rotation ticks, each row followed by its count of ticks
The counts run from 0 to 745.
[135 142 126 161  82 115  83 131 124 111 174 132 140 120 104  54 115 124
 128 129 150 149  85 139 112  84 123 150  96 127 133  71 136 189 124 108
 125 118 103  99 162 122 143 130 152 113  82 132 134 136 166] -> 648
[145 141 117 103 177 113 126 143  89  87 110 170  98 119 137 132 126 180
 163  99 104 123 157 191 146 124 127 120  91  87 164 112 150 107 122 102
 113 164 141 142 138 133 119 115 101 145 188 125  98 114 124] -> 102
[147 111  88 107  97  87 121 140 136  99 123 147 142 102 153  80  86 108
 106 120 171 145 112 133 111 111 162 141 105 174 130 117 114 141  97 100
 153 129 114 133 162  79 152 159 110 137 135 106 100  84 164] -> 286
[113 155 154 138 123 152 106 158 108 105 160 171 136 124 131 151 102 165
  82 133 123 108 154 149 144 133  78 146  67  92 134 110 142 113 150 162
 120 152  75 143 127 171 136 133 131 162 114 180 142 156  89] -> 74
[135 120 104  50  98 146 144 121 160 125 135 133 161 104 120 160  69 112
 168 112 114  84 157 135 106 124 159 139  76 151 132 139  99 133 123 116
 181 140 137 156 136 118 113 114  90 146 156 132 116 123 136] -> 259
[111 154 124 125 129 137 168 129  57 130 138  90 131 130 133 118 126 141
 137 120 120  73 152 192 170 104 168 104  95  80 126 100 146 141 102 118
 127 151 136 162 184 142 122 100  85 134  83 126 124 142 163] -> 168
[142 111  92 141 133 102 147 200 174 134 153 144 111 102  78 122 137 127
 139 105 136 120 168 152 130 116 133 125 144 139  97  85  89 139  88  93
  95 117 136 135 147 122  99 130  92  97 124 160  59 105 152] -> 181
[ 88 115 140 125 141 123 152 137 115 117 132 177 123 131 120 136 134 160
 105  98 130 137 114 111 126 118  78  79 172 154 128 172  98 106 110  87
  88 169 117 186 161 119 154 112 122 147 174 112 111 116 107] -> 189
[148 132 130 134  75 113  85  88 150  92 154 156 149 132 107  78 105  90
 152 135 130 152  92 127  86 131 130 158 132 143 134  72 133 198 152 129
 134  80  88 100 151 143 139 112 127 123  81 127 158 147 147] -> 314
[125 154 163 135 139 102 122 118 124 136 172 157 126 130 107 126 156 134
 132  80 138 109 186 161 120 108 138 152 109 100 114  71 164 182 112 157
 135 129 120 150 146 128 109 101 139  91 149 172 107 183 158] -> 580
[117 140 128 166  89 144 109  94 128 124 148  74 138 157 108 162 125 110
  88  97 128 139  97  56 111  95 131 108 132 154 132 170 142 148 122 135
 143 150 140 150 123  99 192 122 165  77 116 113 170 114  85] -> 57
[120 136 118 133 141 118 143 159 168 128 196 126 115 127  91  99 137 152
 120  82 138 147 120 146 140 103 118 112 146 166  93 107 102 153  69  57
 113 137 129 145 161 100 117 103 116  92 156 113  87 115 146] -> 518
[115 117  70 116 140  98 163 133 150 158 106 103  96 125 146 151 124 109
 116 125 119 111 168 107 115 106 181  72 157 129 133 144 110 129 116 144
 128 132 172 182 146  99 118 104 110  98 153 137  82 119 121] -> 361
[112 111  77 135 120 113  93 124 124 152  58 154 142 136 145  97 113 134
  86 122 102 124 145  63 102 160 107  97 115 109 177 167  72 118 149 134
 123 153 136  80 146 135 167 106 136 153 144 136 110 122 121] -> 627
[104 125 151 124  91 108 144 150 113  96 114 147 162  87 104 188 107 115
 156 114 166  74 150 149 119 101 114 125 100 156 125 147  94 133  96 134
 140 155  98 197 157 102 141 130 107 150 161 157 120  95 136] -> 256
[118 144 131 159 100 150 130  78 103 109 136  77 146 163 109 158 134  97
 109 120 141 126 108  63  99 118 118 122 158 153 129 180 120 156 123 143
 112 142 108 145 121 108 173 118 178  96 127 127 176 105  84] -> 58
[119 148 100 106  99 143 117  67 166 139 144  91 165 140 133 143  99  77
  83 103 130 142 135  70 103 109 179 128 133 182 107 156 147 163 130 160
 151 150 140 134 120  83 149 130 161  90 108 119 165 118 100] -> 390
[113 164 117 146 103 127 155 102 163 136 147  54 138 164 115 138 131 112
 150  93  98  93 117  91 105 152 137 114 152  98 115 136  95 192 115  94
 147 131 142 120 177 115 148  71 124  94 108 139 130 151 136] -> 661
[102  98 122 111 105 130 140 188 116 122 155 214 124  99  96 120  88 114
 141 155 120 115 164 146 110 109 106 113 135 143 110 103  89 113 132 129
 101 106  88 174 149 157 100 130  82 158 122 168 103 141 136] -> 11
[106 154 120 136 109 117 129 167 163 159 187 150 110 123 122 108  95 150
 111  74 120 128 108 157 142  85 111  80  85 162 110 149 128 104  94  82
 150 159 151 159 170  95 158 119  98  99 124 107  87 138 129] -> 685
[118 136 139 141  97 130 137 132 129 111 125 100 129 146 125 170 125 138
 156 119  91 111 106  62 107 142  95 109 145  65 157 123 108 149 175 116
 124 144 106 173 171 150 167  88 105 155  99 137 137 162 134] -> 162
[117 138 123 128 141 175 113 152  83 112 121 103 168 117 129 165 144 169
  95 124 108 140 176 117 147 102 151 157  84  97 147  79 127 171 142 153
  82 165 101 136 129 116 117 125 163 167 139 137 145  70 137] -> 733
[123 135  81 130 147 145 104 130 111 107 114 158  93 124 132 137  94 132
 106 173  90 141 151 157 123 122 132  93 131 159 144 136 113  88 134 153
  84 126 118 135  96 141 118 135 127 139 146 160 132  73  38] -> 538
[124 164 117 121 159  93 121 154 143 105  80 138  99 135 127 158 148 176
 117 140  94 106 172 151 150 161 131 103  98  86 132 104 110  84  89 120
 109 149 153 139 150 144 147 134  83 136 174 160  92 116  80] -> 268
[126 154 152 155 110 122 116 154 145 105 123 186 184 123 118 153 115 100
 101  96 133  77 111 118 145 150  72 116  79 141 154 151  86 124 143 126
 100 180 128 110 139 124 145 108 143 130  80 170 147 108 151] -> 654
[ 98 140 122 148 128 110 140 149 154 123 101 156 120 140 105 127 131 134
 128  97 116 127 112 139 130 149  83  77 158 173 127 188  80  89 106  75
  90 140 123 142 156 114 173 117 124 121 125  77 124  92  87] -> 21
[159  84 107 155 116 131 121 100 136 119 123 104 164 138  94 161 159 111
 122 122 139 108 114  46  86 105 141 130 131 123 141 155 137 151 155 157
 132 153 148 137  95 131 169 119 162  70 107 118 175 120 115] -> 393
[134 154 119 103 181 117 137 109 117 107 150 138  76 144 154 131 112 124
 113 121 124 112 178 150 134 145 156 133 148 121 109 127 135 108  73 134
 147 134 147 163 128 117  79  94  75 123 195 188 114 126 109] -> 606
[150 103  53 173 119 104  98 128 148 115 159 174 121 160 136  64 104 137
  86 137 142 147  87 116  92 123  68 112 115 136 146 139 127 146 158 138
 133 123  91 106 108 155 141 137 167 113 109 142 122 164  90] -> 45
[121 137 104 160  97 143 104 108 135 159 149 111 125 113 114 145 101  79
 113  96 147 125 137  91  90  67 166 129 103 167 141 166 140 154 136 168
 145 144 147 142 108  78 127 105 172  70 127 148 130 107 134] -> 723
[ 90 153 183 112 128 153 134 130  76  94 136 113 126 118  97 181 153 122
 156 137  96 117 155 146 141 100 162  90 127 105 128  89 144 121 121 140
  80 141 145 188 160 136 118  83  95 120 119 153 158  95 112] -> 668
[124 102 116 161  82 137 123  89  90 105 115 105 144 135 121 147 100 105
 138 136 135 108 102  76  75  89 114 113 133 133 161 175 127 165 164 144
 132 145 101 163 130 128 181 107 171 128 124 122 162 125  94] -> 226
[127  94 106  91 157 116 111 100  86  94  85 169 128 119 129 123 154 146
 111 159 105 161 139 136 112 119 162  89 154 121 154  98 184 104 156 162
  67 127 145 151 129 160 125 129 124 128 134 102 145 116  99] -> 35
[ 89 158 186 145 131 124  88 142 137 107 154 177 158 108  90 151 152 129
  98 109 116 118 128  88 121 111  78 123  86 140 138 118  94 142 145 138
  82 173 142 117 135 106 140  94 165 116 123 178 152 100 140] -> 487
[172  68  96  77 112 161 147 136 129 130 156  94 162 116  89 157 132 138
 157 105 142 113 155  77 114  97 163 158 103 114 111 135 113 121  83  92
 161 154 140 153 115 125 141 119  87 106 142 122 112 103 155] -> 93
[156 107 135 184 141 133 116 134  68 104 119 153 107 122 139 137 132  92
  85 144 138 131 139  86 110 127 152 137 168  95 137  94 141 105 162 170
  82 129 101 146 117 144 100 122 121 135  88 193 151 111 136] -> 641
[140 145 153 157  93 137  96 117 133  87 155 161 162 132 106  85 111 121
 136 102 119 157  78 146 127 140  94 150 124 151 140 105 116 153 146  89
 101 118  78  84 148 121 156 125 147 127  71 102 169  99 127] -> 650
[134 157 127  81 126 139 151 129 108 116 145 110 151 129 136 152  96 102
 136 133  97  83 137 184 164 118 189 108  84 116 117 101 153  95 113 141
 135 152 140 172 161 132 105 129  56 135  68 141 139 106 132] -> 503
[132 117 159 149  92 106  85 129 135  98 115 187 189 119 104 108 138 130
 116 115 137 117 100 119 120 130  97 149  93 129 144  98 111 134 162 133
 103 144 108  93 155 155 180 138 136 129  54 121 153 130 153] -> 317
[107 157 157 164 115 126 109 133 116 131 122 157 103 129 120 145 113 125
 140  89  93 101 185 168 119 152 114 144 123  93 135 131 158 146 179 158
 122 115  55 147 127 177 122 108 130 140 115 147 152 181 104] -> 744
[148 110  69 186 132 124 106 120 122 125 125 182 122 147 128  76 102 132
 111 114 145 135 111 126 103 136  65 115 138 140 150 166 122 134 159 121
 103 131  78  89 109 150 135 119 178 115  96 126 124 154 102] -> 46
[130 181  94 125 167 138 120 102 113 133  99  85 115 145 168 111 125 116
  92  81 103 152 137 106 157 154 204 142 135 109 138 119 154 133 111 127
 117 144 152 104 136  83 113 114 110 124 122 117 136  70 140] -> 633
